The rows below fall into families. The same turns and mirrors carry the whole set onto itself and the rows of a family onto each other. For each named row, which other rows are in its family? Write them in the order they are listed.
These 32 rows form 4 families of 8 rows each.
zafi: [ 0.66  1.54  0.00  0.70  0.89  0.32 -2.64 -0.16 -1.24 -0.74 -3.05  0.79
  0.49]
bipob: [-0.35  0.71  0.75  1.11 -0.45 -0.48 -3.23  0.68 -2.28  0.99 -1.98 -1.06
 -0.89]
mub: [ 0.96 -0.13  0.21 -2.10 -0.03 -0.90  0.74 -1.60  1.14  0.22 -0.07  2.83
  1.16]
Setub: [ 0.56 -0.36  0.95 -3.03 -0.69 -1.57  1.86  0.61  0.06 -0.12 -0.17 -0.08
  1.34]
nabi: [ 0.23 -1.92 -0.01 -0.49 -0.29 -0.04  0.78 -1.66  1.11  0.56  1.60  2.22
 -0.59]
lor: [ 0.16  2.84  0.22  0.45 -0.75  0.67 -0.44  1.34 -1.63 -1.63 -2.03 -0.83
  0.31]
bodof: [-0.85  0.43  0.15  2.72 -0.12  1.00 -2.28  0.58 -2.58  0.06 -0.97 -1.15
 -0.28]
sug: [-0.73  2.07  0.32  3.30 -0.57  1.30 -0.67  0.03 -2.67 -0.04 -0.41 -0.33
 -0.24]
fiz: [ 0.00  2.11  0.10  0.12 -0.84  0.37 -1.14  1.78 -1.75 -1.57 -2.27 -1.27
  0.15]
Koz: [ 0.17 -2.24  0.11 -0.56 -0.75 -0.33  0.54 -1.34  0.58  0.92  2.00  1.81
 -0.94]
Nuno: [-0.02  1.09  0.77 -1.22 -1.53 -1.44  1.92 -1.27  0.48  1.35  1.60  1.82
  0.10]
til: [-0.34 -0.87  1.10 -1.66 -1.89 -1.83  0.17 -0.56 -0.34  2.52  1.58  0.02
 -1.02]
Kab: [ 0.14 -1.76  0.23 -0.22 -0.64 -0.34  0.92 -1.32  0.71  0.98  2.27  2.22
 -0.68]
bupel: [ 0.35 -2.39 -0.11 -0.72 -0.31 -0.05  0.41 -1.45  0.60  0.80  1.92  2.03
 -0.67]
dev: [-0.10  1.44  0.47  3.77  1.13  0.20 -0.90 -0.45 -2.19  0.08 -1.30  0.88
 -0.53]
Vob: [-0.23 -0.48  0.11 -0.60 -0.53 -0.85  2.31 -1.21  0.24  1.04  2.28  1.62
  1.15]
kib: [ 0.36 -1.67 -0.39 -1.45  0.36 -0.33  1.40 -1.19  0.62  0.39  1.05  1.77
  1.67]
Nov: [ 0.03 -2.85 -0.33 -1.61  0.04 -0.89  0.47 -0.81  0.12  1.13  1.04  0.48
  1.12]
gisuf: [-0.61 -2.02  0.50 -0.70 -0.81 -1.05  1.42 -0.67 -0.24  2.10  2.17  0.14
  0.11]
led: [ 0.18  3.55  0.28  1.87  0.11  0.22 -0.55 -0.66 -1.23 -0.57 -1.65  1.64
  0.38]
Biko: [ 0.08 -0.11  0.93 -2.54 -1.29 -1.78  2.25  0.78 -0.31  0.75  0.52 -0.59
  0.83]
dore: [-0.44  2.36 -0.39  2.88  0.37  1.46 -0.68 -0.25 -1.80 -1.23 -1.21  0.71
  0.77]
tonok: [-0.11  3.00  0.40  0.68 -1.31  0.73 -0.26  1.60 -1.88 -1.22 -1.70 -1.26
 -0.15]
doli: [ 0.26 -0.81  0.80 -2.65 -0.88 -1.79  1.55  0.88  0.06  0.54  0.07 -0.68
  0.96]
suz: [-0.13  0.68  0.54  3.57  1.53  0.27 -1.35 -0.43 -1.99 -0.01 -1.81  0.87
 -0.21]
lalu: [-0.29  2.07  0.44  0.40 -1.36  0.31 -1.00  1.84 -1.93 -0.98 -1.97 -1.71
 -0.15]
zepi: [-0.96  2.92  0.94  2.44 -1.10 -0.33 -1.01 -0.06 -2.35  0.98 -0.68 -0.19
 -0.90]
ketoz: [-0.12  0.73 -0.42  2.18  0.71  1.41 -2.41  0.14 -1.74 -1.14 -2.03 -0.06
  0.75]
Rodo: [ 0.64 -2.21  0.49 -2.72 -0.39 -1.42 -1.10 -0.53  0.50  1.11 -0.18  0.72
  0.30]
nutiv: [ 0.53  0.34  1.05 -2.44 -0.92 -1.60  2.56  0.67  0.09  0.09  0.61  0.00
  1.19]
Zadi: [-0.23  0.50  0.48  3.54  1.28  0.35 -1.63 -0.09 -2.13  0.21 -1.64  0.58
 -0.64]
nir: [-0.44  0.85  0.76  3.96  1.04  0.20 -1.30 -0.17 -2.18  0.35 -1.15  0.62
 -0.68]

Which other rows belong to the same family as sug? bodof, Vob, kib, Nov, gisuf, dore, ketoz
Which other rows belong to the same family as bipob? zafi, mub, Nuno, til, led, zepi, Rodo
Which other rows belong to the same family as lor? Setub, fiz, Biko, tonok, doli, lalu, nutiv

The rows below fall into families. The same turns and mirrors carry the whole set onto itself and the rows of a family onto each other. For each named row, which other rows are in its family? Write them in the order they are listed.
These 30 rows form 5 families of 6 rows each.
riseb: [ 0.93 -0.31 -0.30  0.77  0.86 -2.45 -0.03 -2.63  0.30 -0.95  0.27  1.45
 -0.90 -1.82 -0.21 -0.17  1.30 -0.55 -0.64  0.18 -0.35 -0.98  0.75  0.95
 -3.19  1.09 -2.26  0.19  2.11  1.27 -1.04  0.67]
gabof: [-1.07 -2.41 -0.70 -3.18  0.31  1.16 -1.19  1.46  1.66 -1.49 -0.38  1.37
 -0.45  0.10  0.71  1.51 -1.92  0.64  0.97 -1.25  0.81  1.37 -1.68 -0.27
  0.67  4.22  1.67  1.01  1.79 -1.55 -0.79  2.01]
Gike: [ 0.38 -1.07  0.01  0.59  1.82 -2.84  1.83 -2.13  0.64 -1.51 -0.05 -0.12
 -0.58 -2.52 -1.69  1.27  1.53 -2.17 -0.43  1.47  1.43 -1.17  0.66  1.19
 -1.74  0.47 -1.34  0.80  1.84 -0.13 -0.90  1.52]
leb: [-0.54 -0.75 -0.08 -3.21  0.41  2.06 -1.19  1.14  0.78 -1.61  0.12  1.69
 -0.19 -0.21  0.69  0.29 -1.29 -0.31  1.32 -1.16  0.18  0.43 -1.28 -0.77
  1.15  4.26  2.99  0.26  1.11 -2.03 -1.61  2.28]
Vik: [ 0.75 -0.55 -0.03  0.40  2.42 -1.99  0.42 -2.28  1.27 -0.70 -0.66 -0.31
 -1.35 -2.28 -1.43  0.17  0.97 -1.21 -0.75  0.03  1.66 -2.98 -0.51  0.94
 -2.27  1.06 -2.34  0.11  1.48 -0.05 -1.46  1.28]
digu: [-1.85 -0.97 -0.25 -1.12  0.84 -1.65 -1.17 -1.76  2.43 -2.06  0.52  0.26
 -0.04 -1.75 -2.01 -0.06  2.70 -0.16  0.29  1.26  1.67 -1.00  1.98 -0.49
  0.35 -0.11 -0.79 -0.88 -0.14 -2.65  2.37 -0.83]
geli: [ 0.40  1.61 -1.23 -0.96  3.31 -2.18  0.58  0.51  1.41 -3.87  0.90 -0.57
 -1.60 -0.76 -0.02  0.92  2.78  0.59 -1.40  0.17  1.37  0.26  0.36  0.60
 -0.21  1.35  0.35 -0.27  1.32 -0.30  2.03  3.41]
zisu: [-0.95  0.19 -1.34 -0.84  3.16 -2.18  1.19  0.63  2.33 -3.14  0.59 -0.21
 -2.42 -0.25 -0.45  1.18  2.91 -0.28 -1.29  1.41  0.47  0.20  1.13  0.52
 -1.23  1.94  0.17 -0.28  1.86  0.77  1.78  1.57]
Matot: [ 2.20 -1.10 -0.24 -2.42 -2.08  0.97 -0.93  0.01  2.17 -0.67 -0.28  0.46
  2.28  2.12  0.02 -0.44  1.53 -1.76  0.61 -1.30  1.11  0.65 -1.84 -0.07
  1.24  1.57  2.41 -0.75 -1.20 -1.25 -0.06  0.56]
mez: [ 1.57  0.17 -0.40 -2.68 -0.56  2.86 -0.67 -0.58 -0.28 -0.79 -2.42  0.22
  0.82  0.42 -0.50 -1.01 -2.99 -0.42 -1.06 -1.43  0.13  0.32  0.78  1.03
  1.95  1.76 -0.56  1.10  0.92  0.00 -1.23  1.42]
nar: [ 1.56  0.59 -1.46 -2.13 -0.99  2.64  0.10 -0.50  0.21 -0.44 -1.03 -0.94
  0.28 -0.33 -1.40  0.64 -3.51 -1.33  0.01 -0.86  0.64  0.82  1.38  0.59
  1.58  0.90  0.28  1.89  0.63  0.83 -0.64  1.25]
sal: [-1.76 -0.23  0.01 -0.18 -1.02 -2.71 -2.19 -1.83  0.94 -1.69  1.65  1.61
 -0.72 -2.34 -0.69  0.99  2.51  0.32  0.50  1.28  1.02  0.09  1.92  1.16
 -0.45  0.42 -0.32 -0.61  0.13 -2.14  1.09 -0.80]
Gafe: [ 1.83 -1.10 -1.05 -0.43 -0.59  1.43 -0.44  0.38  1.34  0.17 -0.76  2.58
  2.99  1.79 -0.42  0.78  0.29  0.13 -0.29 -1.01  0.97 -0.02 -1.66  0.58
  0.03  0.74  2.33 -0.77 -2.16 -1.04 -0.63 -0.11]
Femi: [ 2.09 -0.88 -0.36 -2.29 -1.86  0.68 -1.07 -0.28  2.50 -0.28 -0.54  2.45
  2.41  1.96 -0.95 -0.03  0.33 -1.03  0.08 -0.26 -0.60 -0.05 -1.13 -0.18
  1.85  0.91  2.20 -0.89 -1.15 -0.76 -1.55  1.92]
zarit: [-1.25  0.59 -0.83 -0.39  2.51 -2.07 -0.03  0.82  1.50 -3.23  0.19 -0.02
 -1.06 -1.34 -0.70  2.12  3.65  1.84 -1.60 -1.25  0.20 -0.35  1.71 -0.33
 -0.40  1.89  0.54 -0.05  1.29  0.85  1.45  2.89]
pazav: [-2.49 -0.85  0.21  0.14  0.59 -0.85 -1.23 -1.66  0.87 -1.47  0.88 -0.14
 -0.16 -1.96 -1.99  1.18  3.57 -0.53 -0.43  1.37  0.83 -1.59  1.64  0.00
 -0.04  0.93 -0.31 -0.29 -0.24 -2.28  2.88 -0.09]
Pil: [ 1.68 -1.09  0.07 -2.84 -1.96  1.12 -2.46  0.55  2.13  0.44 -0.90  1.29
  2.49  1.63 -1.26 -0.23 -0.20  0.57 -0.20 -0.45  0.21  0.59 -1.47  0.44
  1.15  0.30  1.37 -0.48 -1.05 -0.99 -0.86  1.96]
sevu: [ 0.74  1.34 -1.08 -1.93 -0.64  3.05 -0.38 -0.81  0.39 -0.56 -1.83 -0.25
  0.16  0.58 -0.51 -0.57 -2.60 -1.65 -0.12 -0.82 -0.13  0.31  0.93  0.46
  2.56  1.18  0.99  0.54  1.31  0.78 -1.94  1.27]
bof: [ 2.11  0.12 -1.12 -2.65 -1.51  2.24  0.17 -0.73  0.47 -0.03 -1.90 -0.67
 -0.09  0.41  0.32 -0.97 -1.72 -3.14  0.44 -1.19  1.82  0.29  0.54  0.99
  1.97  1.02  0.40  0.70  0.87  0.09 -0.92  0.49]
totef: [-1.50 -0.28  0.54  0.32  0.90 -1.91  0.07 -1.54  2.27 -1.74  0.89 -0.20
 -0.57 -2.18 -2.43  1.61  2.61 -0.57  0.12  1.34  0.63 -1.42  0.95  1.05
 -0.10  1.27  0.19 -1.40 -0.39 -2.02  2.79 -0.88]
Zif: [ 1.92 -1.32 -0.14 -1.67 -2.07  0.35 -1.28  0.22  2.49 -0.97 -0.60  1.50
  2.43  2.28 -1.82  0.68  0.37 -0.53 -0.92 -1.12 -0.83  0.11 -1.60  0.39
  1.08  1.71  1.40  0.53 -2.28 -0.73 -0.45  0.91]
sinud: [-1.71 -0.70  0.26 -0.45 -0.13 -2.11 -1.25 -0.93  1.59 -1.30  0.11  0.64
  0.15 -3.05 -2.78  1.65  3.08  0.51 -0.25 -0.32  0.64 -1.82  2.97 -0.38
  0.22  0.14 -0.29 -0.27 -0.64 -1.37  1.57  0.15]
zakam: [ 0.15 -1.11 -0.87 -3.10  0.26  2.02 -0.21  0.93  0.84 -1.67 -0.54  0.43
 -0.65  0.98  2.37  0.04 -0.58 -0.98  1.95 -1.56  1.69  0.28 -2.01  0.02
  0.89  4.14  2.10  0.67  1.63 -1.24 -0.42  1.71]
tuv: [-0.60 -1.42 -1.22 -2.22  1.40  2.11 -0.36  2.33  0.19 -1.12 -1.25  3.41
 -0.24  0.10  1.86  0.25 -1.55  0.29  0.72 -1.08  1.04  0.90 -0.91  0.26
  0.13  3.22  1.92  0.66  0.71 -1.94  0.30  0.51]
mevut: [-0.92  0.52 -1.46 -0.44  2.77 -1.52  0.31  0.07  1.34 -2.50  0.30 -0.31
 -2.02 -0.34  0.16  1.96  3.57  0.13 -2.60  0.72  0.81 -0.24  1.21  1.04
  0.16  1.88 -0.25 -0.47  1.91  0.41  2.37  3.27]
Gel: [ 0.51 -1.54 -0.20  0.33  1.80 -1.62  0.63 -2.09  0.39  0.26  0.01  0.10
 -0.69 -2.73 -1.53  1.25  2.31 -1.99 -1.41  0.80  1.27 -2.13  0.58  0.44
 -2.40  0.97 -1.91  0.16  1.86  0.15 -0.45  2.49]
Muna: [ 1.33  0.80 -1.55 -1.02  0.12  2.36 -0.07  1.04 -0.82  0.43 -2.25  0.73
  0.43 -0.18 -0.21  0.07 -2.31 -1.53 -1.01 -0.87  1.86  1.72  0.90  1.51
  1.04 -0.33  1.19  0.83  0.51  0.13 -1.26  0.40]
ges: [-0.25 -0.86 -0.24  0.40  1.55 -2.34  0.56 -1.37  0.64 -0.76 -1.27  0.52
 -0.90 -3.01 -1.43  1.68  1.52 -0.09 -0.46 -0.72  0.51 -2.60  1.47  0.27
 -1.61  0.61 -1.97  1.09  2.15  1.19 -1.11  2.53]
dama: [ 0.28 -1.02 -0.84 -3.81  0.39  2.59 -1.45  1.26  0.36 -1.80  0.44  1.21
  0.49  0.68  0.72  0.75 -1.51  1.56  0.78 -0.97  1.29 -0.12 -0.85 -0.24
  0.60  3.86  2.00  0.93  0.17 -1.64 -1.30  2.59]
tete: [ 0.22  1.91 -1.54 -0.31  1.69 -1.82 -0.17 -0.70  0.96 -3.04  2.13  0.35
 -1.91 -1.15  0.71  1.62  2.29  1.54 -1.66 -0.29  0.69  0.94  1.74  1.24
 -1.08  2.56  0.53 -1.46  1.52  0.71  1.30  1.51]

Which other rows belong to the same family as Femi? leb, pazav, sevu, mevut, Gel
Which other rows belong to the same family as Pil? Gike, zisu, mez, totef, dama
Which other rows belong to the same family as zarit? Matot, bof, sinud, zakam, ges
Which other rows belong to the same family as digu? gabof, Vik, geli, nar, Zif

The rows below fall into families. The same turns and mirrors carry the whole set onto itself and the rows of a family onto each other. For each named row, which other rows are in its family? Write them in the order they are listed.
These 15 rows form 3 families of 5 rows each.
N: [-1.84 -3.29  2.21  1.21 -0.92 -2.74  0.05 -0.85 -0.01  0.58 -1.80 -0.34
 -0.31 -1.53  0.85  0.38  0.25]
H: [-0.74  0.60  0.35  3.40 -1.28  0.65 -0.81 -1.20  0.87  0.58  0.87  0.80
 -1.36 -0.84  2.74 -1.25  1.31]
Q: [ 0.75 -3.05 -0.58  0.69  0.74  1.68 -0.23  0.31  0.76 -2.40  0.77 -0.37
 -0.15  0.97 -0.65  0.65 -0.44]
B: [-0.52  1.18  0.85  3.27 -0.98  1.18 -1.82 -1.43  2.18  0.62 -0.10  0.35
 -1.41 -1.27  1.58 -1.51  0.77]
L: [-0.63  0.18  1.08  3.32 -0.53  0.82 -1.49 -1.03  2.15 -0.14  0.85  1.58
 -2.00 -0.89  1.86 -1.94  1.17]
S: [ 0.16 -3.12 -0.53 -0.65  0.66  2.08 -0.29 -0.22  0.57 -1.36  1.27 -0.14
  0.13 -0.39 -0.95  0.32 -0.90]
P: [-3.44  1.84  0.10  1.53  1.32 -0.56  0.42 -0.55  0.69 -1.03 -1.45  1.40
  0.28  0.44 -2.26 -1.30 -1.23]
X: [-0.26 -0.34  2.54  2.42 -1.48  0.61 -1.20  1.21 -1.49 -0.11 -0.60  1.52
  2.32  0.64 -0.01 -1.21 -3.25]
V: [-3.02  1.39 -0.83  1.91  0.35 -0.53  1.41  0.02  0.62 -0.26 -1.66  0.28
  0.78  0.32 -2.09 -1.97 -0.87]
J: [-0.26 -0.29  2.52  0.97 -2.28  0.92 -0.92  1.21 -0.95 -0.80 -0.36  1.71
  2.31 -0.47  0.38 -1.46 -3.05]
Y: [ 0.05 -3.63 -0.20 -0.44 -0.17  1.53  0.64  0.35  1.34 -1.83  1.54 -0.13
 -0.18  0.55 -0.44  0.09 -0.31]
G: [-1.13 -3.72  2.19  1.60  0.02 -3.13  1.29 -0.42  1.03 -0.41 -1.45  0.18
  0.66 -1.13  1.30 -0.17  0.08]
F: [-3.45  1.38 -0.92  1.47  0.49 -0.58  0.59 -0.72  1.60 -1.50 -1.73  0.24
 -0.27  0.67 -1.53 -1.72 -1.99]
T: [-1.02 -3.27  1.52  1.61 -0.26 -3.25  0.48  0.40  0.57 -0.16 -2.20 -0.09
 -0.64 -1.12  1.76  0.17  0.38]
K: [-0.41 -0.96  1.78  1.47 -2.09  0.40 -1.23  0.92 -1.67 -0.43  0.08  1.70
  3.53  0.42  0.13 -1.92 -2.22]

Which other rows belong to the same family as F? H, S, X, G
Which other rows belong to the same family as N? Q, L, V, J

